Each row has a name. Each piece below is followed by the name of the row it came from, unless a question asks for something else. Each question is about the rows just above it. Places in a row count from 0.

[-42.7  47.4 -52.2  47.4 -42.7  21.0 -93.6  35.6] -> zep
[ 47.3  67.7 -52.2  47.4  33.0  21.0 -89.5  32.3] -> dasek
[-64.1 -21.5 -21.1 -15.8  23.1 -19.9 -42.6 -27.1] -> Kov
At which places does zep hold [47.4]? | 1 3
Places of [-42.7] in row zep: | 0 4

[ 87.7 -42.2 -69.0  38.7 -33.4  77.9  10.8  38.8 -35.2 -57.5] : Sen
[ 33.2  47.9  73.6 -37.1  30.5 -77.0 -13.1 -36.2  36.7 -21.5] : remuz
[-78.2  -9.5  29.6  75.0  -7.5  31.1  21.1  -7.2  87.6 -92.3] : vap
[-80.1  -9.2  27.5  71.4  -7.6  33.2  21.2  -3.0  16.6 -90.8] : nus
[ 21.9 -25.7  38.6  81.2 -21.2  73.5   2.4 -23.2  -1.7 -81.2] : ritab
[-32.9 -46.9 -34.8  36.3 -32.9  76.7   8.8  41.1 -34.8 -53.0] : zifa
[ 78.2  11.4 -26.1 -77.0   9.1 -35.3 -20.8   4.9 -17.9 -37.1] : fid
[ 11.6 -69.3  64.0 -16.5  51.7 -82.4 -21.1 -17.8  44.1 -25.3] : viruz
[-19.2 -37.2 -36.5 -80.2  23.6  69.8   2.0  23.9  -1.9  81.5] : ves
[-85.4 -48.2  52.0 -21.4  63.1  18.3  -8.7   2.8 -34.9 -33.3] : gibu
[-19.5  27.1 -36.5 -80.0  20.8  71.2  -1.6  26.3  -1.8  81.4] : kir
Where in the named rows is [-21.4]? | gibu, 3
[ 21.9 -25.7  38.6  81.2 -21.2  73.5   2.4 -23.2  -1.7 -81.2] is in which row? | ritab
Row and place of [51.7] in the named rows: | viruz, 4
At which places does zifa hold [-34.8]? | 2 8
Row and place of [73.6] in the named rows: | remuz, 2
find: [-32.9 -46.9 -34.8  36.3 -32.9  76.7   8.8  41.1 -34.8 -53.0] | zifa
[-25.3] is at row and place | viruz, 9

